Named moves (each a turn or a mirror), then the moves between two rows, first move first; the first pair answered
Samot:
[ 37 -25  35 -47 -24   3 -24  35  -3   8 -35]  ->  [ 37 -21  33 -44 -28   1 -25  34  -1  23 -34]
[ -1 -12 -10 -28  14  15 -15   8  -4 -12 -14]  ->  [ -4  -7 -18 -25   9  11 -13  11 -10  24 -15]
[  9  -9 -13 -21  20 -10  -5  -9 -13  23 -12]  ->  [ 13 -12  -8 -29  29  -7  -9 -13 -15  -6 -13]
rili:
[ 31  -1 -31 -18  29 -29  -7  -1 -16  -7 -23]  ->  [ 15  42 -12  -8   3 -14  28   6  -1  38   0]
[-25  24 -30  30  17  -8  31 -23 -21  40 -21]  ->  [ 10  32  36 -21  -5  33  26 -24   9 -26 -35]
[ -3 -23 -10  46  -9  23 -52   6   1  -8  12]  ->  [ -7   1   5  43 -29  35 -30  10  10  11  23]
[ -4 -12  10  13 -12  16  -7  17  18 -43   9]  ->  [-22 -16 -23  35   3  -5  -7  17   4 -14  19]
kasup:
[ -7   8  -2  15 -16   9   4  12  14  41   6]  ->  [ 18   0  14 -40  -5  12   7   0   5   2 -19]
[ 21   4  -9 -19 -25  12 -14  22  -4  23  -9]  ->  [ 19   6  -6 -13 -29  10 -15  18  -1  25 -10]
[ 15  -2  33  15 -22  44 -29  14  43  23   9]  ->  [ 32  -7  43 -21 -14  44 -22   8  38  -1  -4]
geg:
[-12 -24   4  23  30   3 -26   0  -8 -19   3]  ->  [-19 -22  -8  15  39  -8  -9  -1 -17 -17   6]
[-49  53  -1  14 -17  -9  84   7  -7  36  41]  ->  [-22  46   3 -13 -37 -12  68  14 -13  81  15]
[  6 -56 -13   7  -1 -11 -55   1   1 -23 -30]  ->  [-14 -50 -20  21  11  -9 -40  -3   0 -47 -19]
[-14  10  -2 -49  31 -38  46 -22 -30 -21 -15]  ->  [ 13   0   8 -68   8 -34  23 -11 -33  12 -33]
Now pairs of rows:
Between the rows of a pair lie two moves.
[ 17  -8 -18 -39  18 -18  12  -6 -18 -15 -27]  ->  [  0   2 -31   3   4 -25  10   7 -14  45 -10]  Samot then kasup
[-15  -7   7 -12  19 -28  -5   0  12 -38 -10]  ->  [-25  15  22  17  -9 -14   2   7  29 -17  13]  kasup then rili
[  5 -16 -18  35  12   4 -84  25  10 -16  23]  ->  [-20  26 -36  39   3  -9 -32  25  -3  58  43]  kasup then rili
[ 18  21  17 -95  -3  21  27  10  -9  39 -30]  ->  [ -6   5  36 -40  14  43   2   3  31 -87   5]  kasup then Samot
[-18 -10  33  43 -35  14 -21 -12  36 -19  19]  ->  [-49  13 -14  28   4 -18  48 -30  -4  -1  25]  geg then geg
[ 10   4   9  -8 -13   0 -11   6   6  18  -9]  ->  [  4 -11   2   5  -5   1 -26   8  10  -2  -8]  rili then geg
[ -7 -19  -3  -5  -9  10  11  17  28  39 -14]  ->  [ -1 -35   0   1  -2  16 -11  15  33   8 -19]  geg then rili
[-12  12  -1  30 -11  -2   8  10   5   3  25]  ->  [  0   0  10   1  -3   5  10   0   6 -44  10]  Samot then kasup
[ 35 -17 -22 -37  27 -12 -11 -23 -48  10   2]  ->  [ 19 -23 -17   1  35   1 -26 -22 -26 -51  26]  kasup then Samot
[-24   9  -6 -39  33  -1  23  13   8 -30   6]  ->  [-46  14 -11   5  28  -3  17  17  18 -19  28]  kasup then Samot
[ 33 -11   5 -45   1   2   0  -1 -15  12 -24]  ->  [ 12  -5 -22 -14   4 -14   4   2 -21  51 -10]  rili then kasup
[-35  13 -15  50   2  24  -5  -4   6  -4  26]  ->  [ -6   9  -6 -34  26  21  18 -20 -19 -45 -14]  kasup then geg
[-17 -25 -16  71 -27 -14 -42  19  31  28  28]  ->  [-27 -27 -13  65   2 -11 -24   1  31 -49  35]  geg then Samot
[-12   9 -32  19 -14  15  -6  11  12  46  25]  ->  [ 17   9  -4 -11 -29  33 -16  12  27  37   8]  rili then Samot
[ 2 26 -8 16  5 14  2 10  8 17 -9]  ->  [ -2  13 -17  21  22   4  -2   5   3  -9  -9]  Samot then rili
[ 26  38  77 -76 -38  33   7  28 -11 -13 -17]  ->  [-10  34  79   3 -36  44 -16  32  24 -67  21]  kasup then Samot
[ 10  47  35  -4  -3  28  81 -18  16 -40  -3]  ->  [ 21  51  27  -2 -33  23  68  -2   6  50 -13]  Samot then geg
[-30   7 -38  16  24 -17  36 -14 -19   2   2]  ->  [ -5  33  15 -28  -9  17  55 -13   0 -11  -8]  rili then geg
[ -3  -8 -14  20  41  -4  -6  13  -5 -28  19]  ->  [ 4 36 12 -3 12  9 35 15  0  4 26]  geg then rili
[-56   1 -14  23  12 -10   6  -7 -17  30  36]  ->  [-43   9  -8 -35  24 -14  36 -14 -36  21  13]  kasup then rili
[ 18  -1  29 -17  -7  16   0  -6  11 -35   0]  ->  [ 24   7  18 -33 -18   5   7   0  -3  26  -9]  Samot then kasup
[-26  29 -19 -18  19  -6  33 -21  -9 -11  -9]  ->  [-32  26 -18  -3  21  -5  29 -19  -4 -24   2]  kasup then Samot
[-37 -41 -32  56   3 -13 -47  21   6   3   1]  ->  [-10 -51 -12  -5  24  -5 -39   7   1 -63 -23]  Samot then kasup
[  2  47  27   2 -36  19  19   7  11  24  26]  ->  [ -4  47  29  -7 -13  20  35  -4   8 -29  29]  Samot then geg
[ -5  10 -26  36  -2  -8  12   1 -27  34  -4]  ->  [ 16  -9   3   9   6   9 -10  -6 -13 -57 -15]  geg then Samot
[ -9   7   3  31  -5   7   1   4   6 -13  18]  ->  [-11  13 -11  10   3  -6  21   2 -14  17  11]  geg then geg
[-24  30  13  47 -33  23 -13  -6  55  -4  35]  ->  [-38   7 -31  68  -7  -4 -27  -5  34  13  30]  rili then rili
[-19  24  -3  -8   9  -1  38 -13 -11 -12  14]  ->  [ 14  14   7 -33 -13   7  13   2 -12  31  -9]  geg then geg
[-16 -18 -47 -19  48 -46  18 -30 -33 -47 -10]  ->  [ 11   9  14 -55  18  -6  28 -31  -5 -78 -13]  rili then rili
[-18  27 -26 -12 -12  -7  33 -14 -23   9  10]  ->  [-24  26 -18  28 -29   2  10  -6   0  10  26]  rili then kasup
